In the data rows, 128 means zero.
Two rows play each game, the first against the second. How much does the first row win by? 10 is about a draw, 20 a big win and 0 a big loss. Wins can go round in a circle: one row can beat a second, the second a third and the third the first. Each row has two weighted sums of its numbers, A and B, taken from their middle values. A row wins by its A times the other's B, less its B times the other's A.
[111  99 110 115 103 104 113 130 119 121  97 138 110 114 141 126 141 142  93 172  98]
[141 122  97 113  73  99  95 143 130 130 129 131 174 121 128 173 101 116 148  81 157]: 8
[145 106 133  93 109 132 156 113 161 148 117 123 127 124 135 136 121 132 122 125 151]
[117 108  99 136 153 124 123 142 137 125 157 124  98 140 144 122 135 127 119 150 122]: 13
[ 99 138 170 143 142 153 134 136  51 147 140 176 139 152 126 159 122 110 146 107 161]
[108 146 129 149 144 129 109 132 151 122 109 104 134 114 124  99 115  86 108 116 131]: 12
[169 112 129 116 129 130 165 116 134 176 133 128 148 131 117 146 117 106 126 150 111]
[118 133 147 142  99 122  94 119 111 128 151 128 129 124 113 149 142 113 119 129 132]: 11
[139 100 103 117 122 142 133  99 113 143 159 123 146 168 110 128 121 104  92 125 134]
[ 89 115 137 136 148 168 108 127 106 129 144 126 127 130  94 125 115 108 156 133 132]: 12
[134  96 113 111 135 128 131 104 121 135 146 126 124 126 149 132 144 147 150 140 133]
[163 116 142 121 105 128 118 119 138 138 141 104 135 126 137 139 147 115 148 121 107]: 15
[111 120 127 132 148 120  87 155 148  72 108 129 167 150 109 141 129 136 181 118 135]
[104 128 112  99 108  85 148  92 148 134 162 118 101 144 100 116 122 109 115 103 155]: 10
[138  95  99  91  86 107 153  71 144 162 123 137 135 129 129 136 147 156 116 157  92]
[129 118 103 142 115 122 113 130 123 104  95 143 137 139 141 161  90 106 164  79 166]: 6
[140 151 139 131 156 144  79 174 110 129 125 127 130 102 150 139 121 123 139 121 101]
[129 142 144 120  96 107 142 106 127 134 158 143 140 142 123 121 148 164 101 151 102]: 9
[156 140 134 104 138 167 170 118 130 175 128 128  94 127 122 101 111 142 120 132 121]
[116 133 127 144 156 119  89 167 128 135 137 112  89 129 155 131 110 136 138 147 123]: 7
[ 70  97 108 134 135 122 133 147 147  99 135  94 165 154 137 147 162 158 140 134 109]
[104  96 145  92  99 131 138 114 131 146 116 129  83 119 156 107 156 159 125 120  90]: 8
[131 164 149 152 133 142 104 134 103 120  98 116 131 107 162 127 134 129 126 120 118]
[115 126  95  79  83 108 157 108 162 163 129 141  95  80 138  98 145 156 110 146 116]: 11
[139 142 139 103  88 135 165 111 143 182 163 115 114 119 111 150 112 130 135 114  94]
[111 102 141 145 128 127 163 112 136 144 163 151 130 155 121 140 128 110 149 119 134]: 8
[110 100 146 128 134 116 123 138 134 152 111 155 129  95 162  98 147 162 132 132  82]
[134 156 100 101 104  98 130 100 156 114 162  72 120 131 135 115 132 121 111 135 114]: 9
[ 76 107 111 159 164 103 118 143 142 167 128  97 102 120 143 133 137 151 136 119 110]
[126 125  96 116 126 103 108 129 132 120 130 111 153 144 168 106 154 147 129 127 135]: 11
[ 97 151 138 141 120 149 133 113 122 142 118 123  84 106 135 103 133 132 112 147 117]
[155 109 114 113 130 141 161 101 141 123 118 120 109 138 126 125 157 155 111 157 131]: 9
[110  95 142 123 104 103 175  56 159 175 138 113  92 112 168  86 147 179  99 154 103]
[120 168 156 160 165 152 118 164  86 125 107 154 152 136  96 150 120  97 130 162 124]: 11
[109 178 201 136 182 180 104 172  95 119 118 145 133 136 118 134 122 109 106 147 137]
[127 121 156 146 155 149 124 151 132 130  76 117 119  87 136 168  73  71 136 126 168]: 5
[ 94  95 109 159 133 107 111 156 110  53 105 148 200 150 130 154 140 130 125 146 156]
[125 141 155 128 134 164 120 155 104  88 137 151 122 141 125 107 132 151  99 150 130]: 14
[130 177 165 134 150 150 157 111 146 151 140 123 123 150  99 160 137 126 136 118 132]
[133 136 110 126 140 109 139 102 143 157 158  78  91 145 126 125 159 151 119 134 110]: 13
[168 159 134  94 131 129 142 113 100 115 132 184 154 154  85  98 158 142  97 142 152]
[165 163 155 108 157 122 139 135 142 168 133 101 127 144 137 152 114 138 168  85 130]: 6
[147 149 189 137 143 123 137 125 130 142 115 150  79 132 123  73 160 134  60 170 133]
[107  86  93 125 116  83 125 144 135  91 121 138 175 165 121 127 162 178 148 130 105]: 8
[120 149 103 144 141 147 139 137  91 123 141 128 142 122 112 108 118 139 127 138 124]
[146 164 154 131 147 160 132 103 101 115 125 124 147 126 157 127 143 148  81 152  86]: 6
[123 153 150 174 146 144 121 169 102 130 138 154 145 146 115 137 141 150 110 137 122]
[ 95 152 113 161 166 142 158 135 167 156 144 110 125 120 141 132 135 154 146 111 125]: 9
[115  90 107 123 135 106 114 117 181 137 155  42  94  91 148 110 145 138 113 140 164]
[152 106  67  94  87  78 142  48 168 149 127 123 120 107 145 108 124 135 116 131 126]: 16
[161 107 103 105 112 124 145 142 107 113 102 126 138 102 114 148 120 124 137 126 143]
[ 90 106 153 150 131 136  90 172 106 111 109 139 120 130 155 165 125 150 139 144 108]: 11
[ 97 119 120 120 119 105 127 116 141 131 121 137 130 106 136 137  95 120 109 124 136]
[129 137 128  86  86 124 152  92 114 156 171 119  96 127 161  81 152 182 136 111 120]: 11
[155 141 145 134 143 151 128 119 121 123 169 135 122 133 104 135 105 125 145 112 136]
[112 129 135 141 144 113 138 128 129 172 126 161 123  93 136  87 136 149 109 143 140]: 17
[127 155 169  93 131 143 116 145 135 136 152 130 157 162 145 131 127 139 124 156 105]
[155 122 110 131 129  90  97 115 121  93 151 137 126 149 117 151  97 113 134 132 172]: 15
[121 105 115 148 113  87 126 105 178 142 146  88 127 138 135 163  80  98 158  98 169]
[140 181 161 144 149 166 117 154 122  96 122 137 136 146 103 142 106 133 147  98 155]: 8
[123 111 124 151 153 139 123 105 169 148 178 127 155 155 114 137 119 106 141  96 139]
[118  81 116 129 150 134 140 104 152 134 120 125 138 119 120 159 128 113 148  94 140]: 13
[159 150 128 127 128 108 132 107 106 124 109 149 120 109 153 153 140 139 196  98 113]
[152 123  87 134 121  87 154  88 174 160 135  87 153 119 153 141 154 154 151 112 125]: 6
[132 106 145 134 104  95 108 152 120 155 113 154 114 130 118  83 129 105 119 124 117]
[140  93 114 133 124 115 100 149 136 138 140 128 147 119 142 144 117 166 128 102 153]: 13
[146 146 113 101 147 138 154 162 113 125 114 182 139 167 110 161 101  96 140 127 157]
[178 114 147  61  95 127 174 100 127 162 137 164  90 127 105 123  91 122 146 112 149]: 7
[111 141 139 141 157 163 124 152 101  57 123 139 166 124 119 137 121 121 129 116 140]
[146  77  92 120 120 103 148 137  98 155 125 128 136 131 131 123 131 128 119 130 107]: 10
[106 127 116 125 137 162 119 141  92 105 130 154 132 135 136 147  80 102 123 143 101]
[144 107 116 122 110 126 137 140  91 117 133 134 136 130 109 118 134 150 145 107 112]: 16
[127 146 118 123 124 114 122 164 135 131 138 119 118 104 111 131 125 124 112 131 123]
[ 93 123 132 140 138 123 101 169 124  97 119 145 113  95 112 112 122 151 108 152 105]: 10
[106 119 132  97 105 119 116 116 164 132 149 105 135 134 133 177  89 115 144 123 112]
[111 112 120 158 166 114 120 132 145 143 108 138 139 119 102 123 107 111 126 131 126]: 9
[133 140 141 149 167 138  95 166 120 138 113 129  95  82 152 124 154 150 124 142 123]
[126 106 127 111  96 106 131  94 128 139 133 130 123 119 115 136 113 105 162 128 116]: 9
[ 89 115 126 125 137  96 118 125 123 113 145 183 143 171  71 160  86  63 159  93 136]
[136 115 166  96 103 113 133 130 119 156 107 140 109 129 128 103 137 147 145 103 148]: 11
[159 142  84 106 104 121 149 108 125 136 120 145 111 131 104 135 127 139 160 110  96]
[145 111 115 125 122  68 155 101 172 178 137  99 140 156 124 102 166 137 110 164 107]: 8
[121 107 106 137 129  83 132 115 126 147 123 138 118 114 122 153 105 124 178 101 166]
[109 130 138 179 147 163 114 145 111 133 134 141 156 149 106 125 154 158 112 148 144]: 9
[104 102 116 145 103 127 166 137 113 138 110 133 149 133  93 124 124 110 134 133 144]
[106 114 107 119  98 114 153 133 139 172 125 152 111 147  98 110 130 113  92 159  86]: 10
[131 161 169 107 138 167 124 132 134 110 139 111 128 125 136 103 135 142 117 129  97]
[173 153 166 122 125 135 142 125 128 141 119 124 113 112  96 108 131 109 117 143 121]: 8
[138 120 103 105 114  89 120 114 124 133 124 126 113 152 131 142 116 126 125 145 166]
[151 136 131 129 172 153  89 151 112 135 112 152 127 135 101 106 131  96 126 122 144]: 9
[112 142 140 151 140 111 129 136 151 165 158  81 139 143 101 148 132 105 124 142 119]
[150 163 159 127 140 143 125 118 105 138 134 140 130 116 116 120 143 125 116 136 147]: 8
[ 96 148 142 149 146 163 125 133 125 181 133 120 121 152 104  92 160 150 100 131 141]
[ 83 105 113 170 120 102  65 126 143  88 132 129 117 120 148 106 152 171  99 160 100]: 8
[ 92  65 119 158 132 114 123 135 128 122 128 111  92 134 127 144 118  91 136  99 215]
[135 114 116 111 101 126 128 125 137 135 122 124  98 106 140 134 123 131 119 106 158]: 14
[146 141  94 101 117 100 156 120 131 139 171 130 110 134 154 119 119 138 103 169  99]
[100  79 128 120  88 125 131 107 131 124 120 110 124 131 111 145 135 128 150 111 137]: 13
[126 144 124 143 118  93 152 102 139 150 135 120 100  86 125 131 122 142 105 123 130]
[111 145 142 150 170 155 119 103 123 120 144 114 133 132 112 173 116 112 180  71 124]: 5
[ 99 136 141 129 159 166 121 147 110 118 106 134 141 117 128 105 134 142 122 118 144]
[176 157 109 119 131 157 142 106 148 150 124 134 116 125  94 110 135 113 134 129 117]: 7
[119 150 120 131 132  99 128 152  84 147 108 154 108  98 144 133 119 147 140 103 149]
[152 124 105 106 102 101 146  82 145 159 148 114 133 165 134 105 168 155 107 154  97]: 11
[102 113  92 106 109  88 153 147 130 117 128 142 138 126 148 121 138 152 131 114 132]
[136 146 108 117 126  95 117 158 152 150 124  96 123 110 121 168 120  93 149 127 158]: 4
[173 158 160 138 149 150  93 113 108  94  99 121 140  93 128 129 107 122 170 112 171]
[175 140 142 123 118 128 133  90 134 130 141 147 103 145 132 146 132 139 135 134 123]: 2
[ 99 120 154 143 137 132 134 147  85 154 147 137 159 143  97 133 127 122 116 163 145]
[156 139 119  73 104 127 172 106 135 161 137 136 121 119 115 145 105 113 145 105 145]: 6
[130 174 173 130 142 137 119 153 132 110 134 110 164 144 123 131  97 128 139 133 120]
[103 139 131 131 119 154 120 129 137 113 107 124 116 133 124 155 111 126 143 111 147]: 12
[142 127 150 158 144 149  93 161 118 124 107 143  85 143  98  82 135 133 121 105  94]
[143 130 120 103 108 120 202  89 161 163 164 105 123 165 126 117 141 123 146 110 140]: 9
[145 123 111 121 135 123 160 123 134 146 164 127 114 126 171  82 127 160  94 168  89]
[100 151 126 133 159 125 113 154 121 110 111 131 119 109 136  94 110 151 164 106 156]: 9
[144 155 128 122 115 108 145 141 110 133 129 117 134 132 113 137 100 120 154  93 108]
[158 141 141  86 114 128 120 137 117 140 115 125 120 135 132 116 152 163 138 137 121]: 8
[102 105 134 122 113 118 144 139 122 119 140 141 105 109 117 100 135 151 128 130 112]
[121 139 119 122 119 128 131 105 103 165 138 144 107 153 114 104 160 112 129 100 126]: 7
[102 107 131 131 145 153 118 169 107 113 128 109 137 119 134  95 152 129 119 116 136]
[163 127 102 149 140 131  86 131 111  87 129 124 141 145 150 143 125 131 142 113 143]: 9
[ 97  98 112 166 166 135 129 132 143 130 128 100 115 143 125 132 138 133 124 137  85]
[ 85 110 119 130 125  96 138  96 143 121 167  96 137 126 126 140 133 137 152 119 141]: 11
[ 74  91  97 133 133  82 131 129 132 119 147 145 143 121  99 142 121 122 134 129 128]
[174  77  95  91  97 108 123 123 148 142 143 109 138 110 146 121 115 166 117 145 119]: 10
[153 116 122 144 137 156 152 116 118 165 129 147 112 148 151 108 143 149 117 127 127]
[137 111  90  89 105 108 160  97 155 116 139 121 146 132 114 130 120  94 122 130 149]: 9
[121  94 145 136 122 126 112 142 127  91 134 127 149 124 114 167  84  87 148 114 127]
[145 154 171 116 120 129 108 145 113 118 109 149 115 130 117 155 124  98 122 137 154]: 9
[145 127 124 118 145 128 128 145 132 155 143 101  99 166 108 113 137 122 140 143 141]
[136 169 174 154 166 138 142 153 118 128 105 141 138 124 108 138 110  91 149 111 147]: 12
[148 146  97 121 133 107 132 143 169 128 133 125 118 120 101 145  92  78 123 119 181]
[142 142 149 123 133 156 118 138 114 109 105 122 120 119 146  97 131 129 105 159 107]: 11
[140 130 124 122  99 118 129 102 171 143 151 111 102 109 113 149 116 102 128 157 110]
[147 132 133 127 129 102 149 114 142 151 154 120 142 137 126 168  99 112 144 101 142]: 9
[124 131 146 147 124 136 100 148 138  95 118  83 166 141 149 134 119 136 111 102 133]
[130 149 184 134 157 161 144 127 121 117 129 157 127 120 143 101 139 138  89 146 114]: 12
[114 127 155 100 119 133 166  98 144 158 148  90 134 112 125  87 159 139 111 138 123]
[ 84  61  68 117 113  88 128 149 115 110 119 174 140 135 118 167 119 140 134  85 148]: 14
[124 109  96 150 134 126 134 149 113 149 130 111 113  97 156 121 131 114 131 125 113]
[113 140 163 156 154 133 100 164 138  96 145 147 165 132 114 164  99 108 173  99 177]: 11
[131 115 134 177 143 158 104 148  94 106 110 153 138 122 142 152 152 149 150 144 159]
[119 125 120 101 103 113 138 141 116 133 116 129 112  98 152 124 140 159 122 129 107]: 6
[125 123 127 138 147 133 102 144 128  99 144 113 131 121 146 118 142 136 128 151  77]
[ 92 167 127 196 175 143 105 149 106 129 174 110 161 177 132 128 160 134 122 124 149]: 10
[144 158 166 112 112 138 126 140 128 150 143 119  98 115 143 122 129 155  84 112 124]
[125 107 132 124 105 122 131 105 126 124 140  99 115 113 183 110 159 177  88 146 135]: 8
[ 91  93 109 177 128 105 110 132 140 148 121 136  84 100 139 143 101 108 147 121 148]
[132 105 116 132 105 139  99 141 133 114 103 159 128 129 157 128 158 163 130 121 135]: 15
[129 130 135  91 104 105 186 107 153 137 125 110 121 121 140 131 121 109 147  86 181]
[168  89 113 112 129 141 143 101 142 141 131  88 114 105 121 116 119  90 129 118 111]: 4
[162 134 140 158 145 102  79 140 131 117 125 141 109 131 144 125 147 152 135 141 118]
[110 148 119 158 131 142 155 144 136 139 155  91 126 133 109 127 125 105  94 130 105]: 11
[135 106 101 137  97  90 132 119 142 150 138 116 113 117 139 105 146 125 114 152  72]
[ 96 114 125 162 148 156 138 116 136 133 126 110 102  92 141  62 163 146 101 166 109]: 12
[141 126 140 115 108 120 116  97 130 118 153 108 126 103 149  98 112 150 125 107 117]
[117 123 114 130 126 126 126 120 157 165 149 103 120 117 140 125 133 159 118 122 103]: 14
[118 120 140 149 152 136 107 152 115 115  80 155 125 123 118 115 122 135 136 129 153]
[155 109 140 156 154 198 125 157  92 131 131 104 135 137 100 118 116  96 105 134 159]: 3
[114 111 142 144 128 130 154  99 184 138 132 120 133 142 129  98 174 166  89 170  99]
[127 113  99  79 139  68 141 130 153 101 156 109 177 142 122 140 128 114  98 141 115]: 14
[142  92  92 109 117  92 177  86 167 160 164  82 117 139 123 158 106 108 157 101 172]
[180 121 106  45  68  85 136 119 152 114 144 113 176 139 116 165  92  68 117 133 133]: 11
[ 61 124 132 152 164 156  98 131 131  99 115 100 149 145 124 138 123 107 137 107 160]
[ 84  96 102 140 101 108 118 136 137 121 113 137 119  97 144 170 110 125 117 126 107]: 10
[ 89  94 138 135 119 133 148  89 165 131 130 119 129 124 145  92 163 152 119 148 128]
[113 125 163 140 135 192 109 119  88 102 130 142 139 134 140 108 120 121 120 126 161]: 9
[109 173 134 169 141 118 123 146 105 134 133 146 108 104 119 128 112 130 153  91 168]
[123 139 122 128 147 148 107 145  98 136 127 173  91 105 116 126 154 122 152 132 121]: 3
[150 133 113 141 151 130 146 112 124 158 131 130 139 133 148 139 120 111 146 112 126]
[145 129 123 163 154 143 100 136 136 136 113 127 115 106 138 128 103 123 123 106 119]: 8
[131 161 194 163 171 183  99 146  90 110 128 168 134 129 105 125 135 106 118 118 170]
[115 114 110 134 139 102 137 107 127 143 141 154 131 115 150  95 147 171 128 124 101]: 7
[123 152 162 182 171 136  95 154  88 138  99 111 114 124 142 106 134 145 113 141  86]
[152 123  88  92 105  86 164  87 180 139 137  82 135 141 130 104 163 152  85 194  76]: 7
[150 140 115 136 112 143 135 105 153 145 124 132  90 115 126 112 144 118  92 134 142]
[162 110 135  88 109 137 156  97 133 149 124 134 121 128 109  99 160 130  63 193 102]: 11
[116 130 100 120 146 129 143 146 118 137 123 133 126 137 118 142 158 151  85 180 111]
[143 113  66 113 116 111 145  95 127 106 112 142 156 126 150 149 120 134 150 136 111]: 7
[129 143 133 121 140 146 121 112 134 101 133 122 162 131 118 162 134 116 110 142 124]
[126 171 205 162 179 158  84 173  83 127  77 145 102 103 160  96 134 154 105 170 105]: 9
[118 119 126 179 167 126 126 112 123 119 104 156 122  91 145 119 129 118 127 124 120]
[122 149 107 142 121 119 101 140 121 135 120 129 132 152 120 146  97  81 164  93 180]: 10
[149 113 138 135 121 132 120 141 127 114 115 133 108 123 111 116 141 140 119 135 107]
[124 128  82 182 130 132 136 127 116  93 135 142 155 135  99 170  90  83 189  84 177]: 8
[151 140 149 146 141 147 145 131 151 150 119  97  97 106 112 113 102 110 104 151 122]
[136 113 107 122 105 105 132 114 160 164 153  86 142 142 132 137 118 114 133 119 136]: 11
[100 115 114 121 104 131 125 124 138 138 149  98 151 145 139 157 100 121 119 127 161]
[155 122 113 117 129 141 146 128 162 120 120  76 110 146 112 140 117 116 138 129 146]: 9
[150 144 138 103 133 117 106 147 112 113 139 121 145 132  96 135 122 125 149 134 134]
[127 148 152 125 132 125 175  80 138 161 143 106  99 100 120 140 127 140  97 141 102]: 9
[145 154 138 127 147 150 114 137 154 149 132 105 111 119 132 127 116 118 177  80 162]
[135 132 145 152 147 137 125 137 112 150 136 148  92 138 136 150 131 119 124 134 176]: 5
[131 139  91 104 128 116 140 121 132 128 137 129 123 136 111 148 104 104 158  95 137]
[139 116  63 117 114 130 157 110  82 140 151 148 135 134 114 178 110 103 174 117 108]: 15
[142 128 112 143 143 142 129 122 111 160 105 160  89 141 150 121 140 130 102 123 132]
[151 113 134 104  97 105 112 112 134 118 115 115 136 137 114 111 154 113 125 148 110]: 11
[ 86 110  91 145 130 142 113 166 100 141 124 119 118 126 141 122 149 130 110 125 143]
[123 146 179  93 113 133 125 115 153 113 113 141 152 132 143 135 143 149 113 130 119]: 7
[129 139 113 116 139 127 138 162 122 147 111 108 107 108 149 131 118 143 101 167 132]
[134 145 138 137 159 122 117 143 149 145 140 124 113 113 145 140 126 157  91 172  83]: 10
[124 147 158 120 138 145 145 136  73 144 108 175  93 133 139 105 140 131  97 155 111]
[130 112 106 126 131 140 148 126 101 137 106 142 125 114  99 126  66  95 161  86 177]: 8
[128 127 138 107 120 121 146  96 165 152 139 102 121 158 119 118 147 121 110 137 168]
[179 110 125  82 103  93 129 117 114 106 130 146 125 121 150 107 115 122 126 155 114]: 10
[164 158 145 136 135 149 100 123 108  76 130 175 138 118 117  85 126 180 121 143 137]
[107 121 123 160 129 152 154 116 120 137 119 115 121 133 117 149 116 115 156 125 144]: 8
[122  95 116 150 102 113 145 108 160 128 143 111 161 155 139 140 102 122 152  96 150]
[138 141 135 149 124 124 115 154  95 151 120 133 111 126 122 136  98 115 159 111 129]: 4
[144 135  94  80  68  88 155  72 146 121 140 131 135 142 144 117 197 163 103 154  69]
[138 123 130 122 115  99 114 123 148 105 119 147 161 156 100 139 134  92 179  95 146]: 9
[186  97 125  63  99 107 158  85 129 164 162  87 129 155 138 102 160 172  95 165 129]
[116 117 150 153 122 135 123 107 153 140 139 120 133 141 120 122 140 123 152 114 146]: 14
[150 136 135  86 115 131 127  97 172 147 125 124 112 112 167 101 141 146 153 123 128]
[111  96  91  85  83  79 156  89 178 146 144  89 112 109 151  98 140 146  88 126 126]: 8
[121 116  92 131 127 113 113 130 149 108 131 117 140 132 144 152 153 161  99 146 101]
[100 114 101 103  94  92 164  67 161 134 155 102 137 144 135 161 122 138 129 141 142]: 11
[130 146 117  98 108 145 119 132 101 135 147 151 126 122 111 165  92 109 171  87 130]
[121 131 131 160 161 158 112 169 108 100 117 126 129 122  86 189  82  64 181  74 154]: 14
[101 147 149 159 172 177 116 146  82 122 115 177 101 133 117 134 111 131 120 150 149]
[137 125 109  97 100 124 116 111 127 136 112 104 109 136 161 136 125 132 131 135 129]: 7
[ 85  78 100 140 113  99 177  73 155 182 158 135 101 123 121  96 183 147  92 161 106]
[142 119 109 131 130 127 136 147  69 166 124 197 117 161  66 164  76  77 147  64 169]: 15
[130  80 111  82  92 126 151 113 126 161 139 141 112 114 152 129 139 156 104 146  82]
[ 88 124 114 111  98 120 111 109 135 106 127 131 159 157 107 161 125 130 129 127 140]: 12
[109 108  99 118  93  91 128 117 123 129 145 108 111  95 136 119 114 118 126 116 138]
[140 150 135 135 151 148 168 118 108 128 130 162 115 109 146 154 152 135 119 154 115]: 1
[124 146 142 151 129 144 150 111 130 114 136  99 147 143  95 152 131 116 148  93 133]
[124 120 109 131 112 104 135 114 112 125 158 128 125 138 131 126 121 132 106 153 103]: 6
[121 173 146 133 112 132 147 130 180 129 106 103 120 118 123 104 127 119 139 126 113]
[162 160 150 115 155 138 134 138  94 138 100 157 133 124 119 142 106 120 149 117 137]: 17
[158 124  99 146 139 117  79 172 157 146 110 156 128 142 120 128 106 116 121 130 111]
[135 112 138 113 126 109 135 104 184 128 136  95 141 136 132 138 115 151  83 160 116]: 13
[146 122 117  58  77 121 152 103 151 122 163 137 144 132 158 119 138 133 123  96 108]
[140 179 174 166 197 141 130 150 120 116 137 131 138 137 131 165  77 121 140 101 140]: 9
[108 148 143 125 145 135 100 153 114 125 131 114 126 132 102 141  76  76 209  54 192]
[115 155 176 137 162 177  92 160  67  92 125 183 161 164 116  96 142 128  86 168  99]: 5
[ 84 106 139 117 108 132 160 104 106 170 138 113 124 124 113 172 123 106 167 118 140]
[ 89 123 143 134 169 165  80 156 116  91 109 122 143 164 128 147 142 140  89 152 123]: 4
[159 152 165 124 151 162  86 136 105  83 112 149 169 135  91 109 142 124  78 166 116]
[114  92 133 122 123 156 114 135 123  97 102 117 128 134 142  92 151 136  83 162 129]: 10
[132  78 104  90 102 127 141 140 105 167 130 165  98 127 172 110 155 164 112 145  92]
[147  90 143 117 116 134 111 132 111 138 137 105 105 117 122 125 148 140 126 146 134]: 19
[123 157 176 108 112 174 123 131 105 120 137 128 139 133 112  77 164 128 103 175 127]
[143 130  96 148 130 117 106 118 141  97 109 122 101 117 145 119 146 157 137 160 110]: 10
[122 133 155  98 119 137 134 126 111 137 115 131 128 109 168 146 133 123 143 114 125]
[126 139 148 133 150 148 146 121 109 155 124 126 123 128 138 106 146 152 133 144 120]: 12
[117 164 150 106 129 161 117 128 111 127  95 173 138 127 136  92 134 122  78 154 141]
[145  72  95  78  80  76 163  86 187 111 144  74 159 161 116 166 149 132 143 128 128]: 17
[117 133 140 128 134 108 112 108 129  71 167 108 128 119 200 142 143 168 151 104 171]
[138 126  86  96 100  98 152  86 143 144 159 127 114 135 130 116 126 127 108 122 127]: 9
[138 141 129 148 147 118 155 160 156 169 152 104 130 131 152 138 139 101 135 111 145]
[108  84  92 129 119  94 158 126 138 154 116 130 131 149 116 131 138 118 113 119 160]: 14
[110 143 152 159 155 141  86 131 140 103 107 137 113 145 125 141 143 136 134 111 124]
[ 64  86 111 127  76 117 134 127 143 133 105 126 103 128 145 115 161 149 108 146 108]: 9
[134 110  98 116 144 174 108 162  82 122 104 165 144 109 116 153  88  95 169  93 154]
[132 130 128  96 134 130 160 105 111 146 154 129 163 118 130 152 102 114 142 116 147]: 13
[125  90 137 103 102 105 111 133 124 110 130 116 140 130 123 170 100 116 181  67 187]
[115 141 162 135 148 160 145 145 128 160 142 120  98 151 136 156 107 133 125 126 105]: 9
[126 127 162 127 142 154 124 146  99  78 108 121 137 149  97 175 101  99 186  99 132]
[100 102  99 143 111 121 150 113 138 121 123 127 112 105 138  96 133 141  92 149 137]: 11
[158 132 128 131 132 137 121 108 110 161 132 111 123 114  99 127 112  69 121 143 102]
[141 114 101 112 101 130 148 121 119 167 117 131 135 114 117 145 114 120 144 145 151]: 11
[113 133 162 148 138 119 125 125 118 112 111 128 113  98 124 124 124 132 125 130 133]
[161 125 129  96 116 134 185 101 151 131 138 121 125 128 138 118 144 163 111 126 119]: 10
[157 128 130  97 126 146 123 130 125 119 104 148 126 111 113 161  99 107 183  74 153]
[139 145 132 109 125 128 114 129 110 128 139 133 132 107 144  85 138 136 134 111 150]: 8
[132 146 145 111 108 136 160 100 110 164 132 118 101  90 141  99 130 150  92 141 109]
[ 79 127 144 185 160 144  80 151 107 132 144 152  87 118 137 136 143 116 152 112 163]: 10
[149 120 128 150 157 150 139 167  67 125 110 159 135 145 118 131 107 123 138 127 149]
[ 82 109 120 154 122 130 141 145 135 115 127 105 131 148 142 134 151 144  94 185  90]: 8
[159 164 139 101 106 135 117 127 135 158 136 140 106 129 121 138 156 136 136 113 116]
[116 107  95 125 137 121 164 102 145 170 135  81 139 136 122 145 140 142 152 102 134]: 9
[129 107 150 153 160 141 117 137 142 132 109 148 119 137 135 148 109 109 170 121 128]
[150 153 130  95 128 171 121 127 127 151 135 137 114 134 108 123 120 121 127 124 109]: 11
[123 144 141 159 152 107 117 141 137  78 111 121 161 117 128 120 157 150 125 145 140]
[100 129 109 149 123  92 139 105 161 138 134 104 126 128 109 144 103  82 173  78 154]: 10
[143 165 139 149 190 121 107 141  78 136 143 145 108 118 117 142  99  83 179  94 148]
[106 161 131 131 134 154  89  98  93 106 130 133 126 124 128 160  99 112 127 110 140]: 5
[120 153 142 165 121 120 108 131 158 109 106 109 108 110 118 119 150 139 126 142  97]
[182 162 150 107  97 102 132 110 125 124 139 111 156 144 120 138 126  90 144 141 139]: 6
[113 129 130 148 155 116  97 149 115 100 131 162 154 143 107 130 112  88 114 141 129]
[120 131 121 123 139 102 124 120 134 127 100  96 124 136 119 140 128 122 136 135 111]: 9
[150 173 148 133 121 120 148 103 166 116 133 103  97  98 104  74 131 109 105 150 123]
[136 151 142 155 151 146 127 143 108 107 100 144 160 144 105 147 117 101 174  83 166]: 12
